128 stands for zero in the data rows.
Here are some points, one per row:
104,153,123,144,105,108,114,129,172,86,172,125,142,142,131,121,162,116,113,121,89,124,150,112,122,122,116,111,151,186,174,119,99,91,91,129,107,108,120,112,126,159,134,80,69,121,99,144,148,140,124,116,112,175,130,137,111,106,119,110,169,160,165
155,121,129,133,133,123,114,154,71,99,173,105,123,147,151,127,138,153,153,147,164,135,146,136,82,133,103,118,150,147,107,113,78,133,115,111,96,133,137,117,90,120,145,143,170,145,146,116,144,129,133,121,118,108,135,82,114,165,175,103,163,152,85
102,156,98,125,132,133,150,119,128,138,143,113,155,104,164,133,87,105,142,82,112,107,90,136,116,98,109,128,111,121,122,184,107,118,132,151,154,151,171,113,90,108,80,96,101,139,136,121,145,156,122,104,88,92,154,139,102,160,137,145,136,92,126
85,102,77,142,119,179,111,128,129,149,163,123,114,112,138,144,105,147,136,150,134,174,84,169,128,132,114,137,148,109,125,129,116,132,143,166,121,141,167,156,105,127,154,154,129,89,110,164,106,140,104,96,162,153,119,120,118,60,161,106,127,162,163
122,112,139,126,135,139,148,120,123,85,126,158,107,107,117,83,110,132,192,121,153,109,137,115,175,110,139,134,103,163,150,79,172,110,143,171,94,143,152,175,136,116,153,93,98,126,108,123,125,101,113,138,131,90,83,93,94,111,117,132,126,92,84
142,115,121,96,104,116,147,154,129,158,127,111,151,113,101,114,95,138,117,149,83,120,119,151,68,109,128,138,91,135,139,84,92,123,100,127,121,158,105,156,135,188,111,132,157,135,100,160,76,131,86,158,97,77,120,95,130,127,69,115,108,122,146
136,107,128,185,160,116,150,167,137,126,114,102,150,126,75,117,141,145,106,110,118,97,142,113,148,123,111,127,138,140,78,183,132,137,127,163,118,99,120,157,130,128,126,157,114,143,117,135,122,125,130,183,136,110,123,115,129,137,173,122,137,129,158
112,137,129,97,111,105,127,123,122,148,112,110,158,105,138,165,151,142,116,150,106,147,106,94,144,155,133,125,120,147,82,118,101,115,171,181,86,90,118,165,121,118,137,133,115,131,158,102,143,100,124,132,112,164,155,112,129,153,111,149,109,126,121
178,109,103,93,161,104,136,105,185,101,177,149,120,126,149,120,86,121,132,145,88,125,137,96,149,101,132,128,109,102,82,108,153,94,119,142,153,142,114,154,109,171,149,165,131,115,108,115,184,113,140,143,165,118,118,176,109,118,136,116,150,134,76
108,90,137,80,151,114,120,152,112,132,101,139,130,111,156,108,125,143,89,137,118,90,122,118,169,150,76,122,125,158,182,128,134,155,122,137,146,139,137,117,152,170,99,128,146,82,221,152,153,183,121,136,133,119,102,128,156,115,132,123,137,134,109
164,126,129,161,83,123,120,144,125,176,176,118,132,174,130,115,136,78,126,106,168,136,133,129,163,145,130,149,125,132,100,95,106,129,118,113,162,157,109,164,159,126,169,108,105,103,172,109,93,155,132,118,102,129,163,143,115,145,139,93,104,116,121
157,121,129,148,99,145,125,137,115,132,141,166,177,128,117,95,133,164,101,143,134,110,135,125,160,117,136,173,147,162,121,129,105,111,106,102,99,132,138,112,137,108,65,134,160,151,106,131,162,105,134,95,145,148,141,164,120,93,117,154,94,99,142
124,158,104,110,145,79,124,119,91,110,98,75,138,138,120,143,145,110,158,138,166,129,149,75,171,119,162,128,114,110,120,133,139,97,109,76,108,149,133,134,97,153,83,130,142,129,120,138,101,130,108,117,108,152,133,158,122,77,144,143,132,162,144
96,93,124,125,110,70,83,168,164,150,128,134,94,149,129,99,147,144,109,78,127,145,140,124,130,131,135,117,90,144,154,152,107,116,137,118,126,133,132,109,83,135,129,86,143,152,103,128,104,102,120,101,173,132,124,173,118,143,135,167,101,159,108
116,142,162,124,95,141,194,130,100,79,125,117,126,123,182,104,150,130,136,87,105,87,112,171,121,183,140,127,156,73,120,112,143,142,102,105,136,114,161,159,137,175,142,133,135,162,140,118,125,128,119,134,152,154,116,162,143,148,131,138,102,137,136
169,89,178,126,129,106,119,75,123,105,114,114,87,102,142,138,164,171,84,83,148,119,76,136,108,117,135,109,133,150,120,110,125,110,125,103,153,127,125,138,120,121,140,139,129,66,120,121,110,128,133,115,119,123,149,130,132,102,151,148,164,64,153
119,129,96,118,120,187,112,154,116,138,120,96,116,149,109,168,137,144,121,126,127,96,137,97,107,159,178,112,129,134,91,133,135,155,117,137,141,151,108,145,162,129,106,78,113,94,106,90,157,109,147,110,139,111,86,121,155,133,143,137,142,142,121
94,156,129,142,124,133,156,130,107,121,141,127,136,122,131,125,135,118,88,174,143,118,117,160,133,113,172,147,138,123,153,135,160,99,135,173,110,119,55,81,86,122,151,117,139,124,148,83,108,127,120,143,140,98,154,141,161,113,139,140,140,125,121
129,151,98,152,124,130,98,127,132,116,99,144,121,151,139,161,130,147,110,138,190,112,135,142,154,122,145,70,139,102,116,142,90,106,135,162,92,129,116,132,149,153,111,146,117,142,124,174,131,150,140,149,145,126,108,145,110,170,71,119,130,99,126
132,177,149,97,121,143,125,130,102,122,175,118,120,108,96,130,103,125,114,109,136,170,121,94,120,166,107,128,127,102,141,136,79,129,124,115,172,78,159,101,150,97,136,157,113,147,144,98,104,132,138,158,175,81,98,130,97,59,74,131,136,136,124
87,123,142,138,113,115,96,154,121,132,127,151,163,134,138,137,114,82,141,153,130,132,145,137,110,149,97,94,160,125,125,123,150,98,164,95,153,142,97,134,106,116,85,126,125,130,126,137,135,77,122,177,150,152,132,126,131,97,152,117,112,74,121
122,120,145,124,137,137,115,137,128,101,144,193,97,120,131,176,157,119,129,114,160,155,141,130,110,140,133,151,107,155,85,146,161,120,105,180,171,112,136,109,136,151,111,128,169,180,127,120,119,144,131,134,63,123,137,114,145,99,140,103,93,138,134
149,136,117,119,169,127,116,145,109,89,127,139,113,117,122,141,118,138,111,158,77,88,117,123,119,176,134,164,58,107,150,120,126,113,136,98,125,115,133,136,129,76,141,108,140,118,136,168,74,145,183,107,141,159,134,141,128,146,140,66,138,91,131
124,152,157,102,161,141,111,114,133,158,135,173,140,124,117,119,143,131,156,86,120,134,107,145,138,152,122,130,162,143,84,96,127,131,146,111,95,155,139,82,90,99,158,114,147,100,104,129,131,168,143,190,88,111,85,181,165,139,108,102,116,170,142
116,117,120,126,145,114,168,138,124,148,99,166,78,118,125,119,110,115,159,109,124,115,121,127,118,122,154,166,148,119,138,166,95,110,118,127,127,173,119,119,162,107,148,138,120,110,117,137,148,145,152,155,152,179,187,72,127,112,109,157,127,164,105
144,164,178,155,95,118,85,134,166,140,64,122,174,133,147,132,126,148,118,147,144,129,121,106,119,141,133,144,132,98,139,118,175,121,91,167,152,151,125,113,80,116,141,124,139,138,128,128,142,143,149,122,143,123,118,73,96,121,134,117,115,140,139
112,136,134,166,163,148,136,110,120,124,108,153,132,143,135,137,143,169,155,152,120,157,100,102,88,110,129,146,131,123,180,152,114,168,112,105,147,112,121,135,142,133,126,135,93,84,130,137,127,96,82,166,106,117,150,167,91,153,148,124,78,144,95
143,129,94,157,159,88,147,85,84,136,96,158,142,144,128,132,109,119,147,118,99,130,119,110,140,139,125,156,156,137,133,112,117,112,194,124,184,106,112,101,150,156,142,123,151,137,110,124,131,113,78,55,155,102,92,100,148,165,117,107,130,132,180
166,164,110,125,195,91,148,143,175,122,120,118,91,149,142,111,157,71,105,140,136,150,99,168,111,113,93,144,134,120,132,86,136,153,114,134,98,117,145,128,141,111,64,152,105,106,145,102,114,106,150,108,147,116,94,94,161,138,112,129,91,136,138
129,74,146,140,140,148,160,112,115,139,122,117,118,87,139,152,98,109,114,187,154,144,168,152,129,94,129,107,97,145,129,127,130,92,121,97,152,115,158,122,135,109,148,109,118,103,116,107,143,157,136,144,142,159,93,117,98,169,121,168,87,174,156
149,152,97,104,48,140,160,105,166,131,104,99,71,115,130,115,104,159,142,133,132,157,136,116,125,118,68,168,124,101,123,135,134,138,165,107,100,117,98,78,151,137,107,109,115,132,124,130,121,155,116,156,119,136,109,118,124,137,179,116,119,99,129
114,67,153,148,78,135,157,130,145,144,117,126,91,126,83,153,153,89,165,131,83,107,137,113,119,132,127,94,154,92,159,112,129,115,124,132,102,133,125,115,129,98,119,190,137,128,158,115,133,123,156,63,86,88,125,163,110,135,133,113,139,129,130
146,135,155,84,147,117,141,156,110,134,103,155,134,117,123,67,150,128,142,167,128,174,181,130,112,99,114,99,163,85,127,156,116,169,128,163,150,129,161,171,129,123,146,95,136,104,108,96,100,150,125,90,124,148,141,166,156,134,105,118,166,78,141
118,143,106,126,145,123,136,105,149,176,113,119,163,136,102,151,142,150,158,107,124,144,160,179,157,121,135,97,114,126,150,147,117,113,86,89,115,79,110,124,107,159,139,106,141,130,131,116,158,114,159,116,142,133,131,99,149,94,139,112,105,84,90
112,130,131,109,138,158,116,62,136,156,149,104,130,188,118,96,148,111,164,150,150,71,141,111,108,131,124,132,105,150,113,130,124,169,126,175,141,96,105,126,112,134,121,144,139,140,132,160,116,124,149,136,144,154,132,121,118,143,117,170,141,124,153
141,130,139,136,86,97,107,120,128,125,179,136,137,98,97,150,117,148,144,114,165,102,124,157,124,125,115,145,109,103,169,156,154,167,163,105,138,136,124,172,135,125,125,137,136,128,137,117,162,79,164,132,97,131,126,130,169,147,105,139,171,175,154
149,129,122,127,97,130,114,138,100,129,104,99,113,153,136,147,127,89,127,146,105,174,113,125,171,139,155,109,117,173,168,128,149,156,117,140,122,133,163,99,121,135,135,139,139,152,93,145,156,104,140,178,150,114,173,142,146,147,134,133,134,89,150
82,121,146,156,117,138,81,101,123,132,114,116,122,144,176,95,117,151,124,148,107,147,142,142,121,97,145,143,104,140,81,126,143,142,117,84,115,145,132,135,158,110,139,165,82,181,149,109,129,124,133,122,128,95,140,118,178,125,113,99,170,147,127
117,91,120,111,152,167,146,122,197,114,108,128,148,142,119,149,114,120,111,137,159,121,107,121,141,125,148,144,178,135,160,121,118,135,157,82,154,115,162,147,132,107,127,125,127,174,110,124,104,162,98,140,109,148,154,106,140,146,130,145,149,144,73
162,115,116,152,126,171,122,137,114,113,160,144,150,131,124,115,133,118,114,116,107,142,104,103,140,141,125,69,109,108,113,173,168,150,129,117,109,147,92,92,125,138,151,154,105,131,132,143,104,119,115,101,102,162,100,87,148,138,104,176,131,126,113
136,149,134,105,139,165,115,131,126,124,138,111,123,121,129,115,129,119,81,80,127,122,180,123,124,121,117,99,136,106,120,120,173,126,151,127,106,113,115,140,161,97,147,119,150,120,122,179,149,95,109,102,113,86,200,109,118,130,128,130,108,178,138
114,156,134,141,165,114,125,131,127,140,122,102,152,101,101,155,88,120,127,91,116,130,126,162,87,86,154,143,132,146,120,105,149,175,139,133,121,144,130,96,168,118,137,128,134,151,155,131,139,150,94,113,122,180,115,167,68,126,139,145,150,98,109
Along one direction, these points spread out more than along any other. Take the direction at right angles to it along which they spread out most. Go by this last direction. How many in every 100 of the points above lie lower along it than each point below? Answers are rounded to whole numbers. More than half of the points above lie lower than the first one.
146,135,155,84,147,117,141,156,110,134,103,155,134,117,123,67,150,128,142,167,128,174,181,130,112,99,114,99,163,85,127,156,116,169,128,163,150,129,161,171,129,123,146,95,136,104,108,96,100,150,125,90,124,148,141,166,156,134,105,118,166,78,141 45
129,74,146,140,140,148,160,112,115,139,122,117,118,87,139,152,98,109,114,187,154,144,168,152,129,94,129,107,97,145,129,127,130,92,121,97,152,115,158,122,135,109,148,109,118,103,116,107,143,157,136,144,142,159,93,117,98,169,121,168,87,174,156 98
114,156,134,141,165,114,125,131,127,140,122,102,152,101,101,155,88,120,127,91,116,130,126,162,87,86,154,143,132,146,120,105,149,175,139,133,121,144,130,96,168,118,137,128,134,151,155,131,139,150,94,113,122,180,115,167,68,126,139,145,150,98,109 86
124,158,104,110,145,79,124,119,91,110,98,75,138,138,120,143,145,110,158,138,166,129,149,75,171,119,162,128,114,110,120,133,139,97,109,76,108,149,133,134,97,153,83,130,142,129,120,138,101,130,108,117,108,152,133,158,122,77,144,143,132,162,144 79
112,137,129,97,111,105,127,123,122,148,112,110,158,105,138,165,151,142,116,150,106,147,106,94,144,155,133,125,120,147,82,118,101,115,171,181,86,90,118,165,121,118,137,133,115,131,158,102,143,100,124,132,112,164,155,112,129,153,111,149,109,126,121 33
85,102,77,142,119,179,111,128,129,149,163,123,114,112,138,144,105,147,136,150,134,174,84,169,128,132,114,137,148,109,125,129,116,132,143,166,121,141,167,156,105,127,154,154,129,89,110,164,106,140,104,96,162,153,119,120,118,60,161,106,127,162,163 55
117,91,120,111,152,167,146,122,197,114,108,128,148,142,119,149,114,120,111,137,159,121,107,121,141,125,148,144,178,135,160,121,118,135,157,82,154,115,162,147,132,107,127,125,127,174,110,124,104,162,98,140,109,148,154,106,140,146,130,145,149,144,73 88
169,89,178,126,129,106,119,75,123,105,114,114,87,102,142,138,164,171,84,83,148,119,76,136,108,117,135,109,133,150,120,110,125,110,125,103,153,127,125,138,120,121,140,139,129,66,120,121,110,128,133,115,119,123,149,130,132,102,151,148,164,64,153 31
87,123,142,138,113,115,96,154,121,132,127,151,163,134,138,137,114,82,141,153,130,132,145,137,110,149,97,94,160,125,125,123,150,98,164,95,153,142,97,134,106,116,85,126,125,130,126,137,135,77,122,177,150,152,132,126,131,97,152,117,112,74,121 62
149,152,97,104,48,140,160,105,166,131,104,99,71,115,130,115,104,159,142,133,132,157,136,116,125,118,68,168,124,101,123,135,134,138,165,107,100,117,98,78,151,137,107,109,115,132,124,130,121,155,116,156,119,136,109,118,124,137,179,116,119,99,129 69
114,67,153,148,78,135,157,130,145,144,117,126,91,126,83,153,153,89,165,131,83,107,137,113,119,132,127,94,154,92,159,112,129,115,124,132,102,133,125,115,129,98,119,190,137,128,158,115,133,123,156,63,86,88,125,163,110,135,133,113,139,129,130 7
116,117,120,126,145,114,168,138,124,148,99,166,78,118,125,119,110,115,159,109,124,115,121,127,118,122,154,166,148,119,138,166,95,110,118,127,127,173,119,119,162,107,148,138,120,110,117,137,148,145,152,155,152,179,187,72,127,112,109,157,127,164,105 90
112,130,131,109,138,158,116,62,136,156,149,104,130,188,118,96,148,111,164,150,150,71,141,111,108,131,124,132,105,150,113,130,124,169,126,175,141,96,105,126,112,134,121,144,139,140,132,160,116,124,149,136,144,154,132,121,118,143,117,170,141,124,153 29
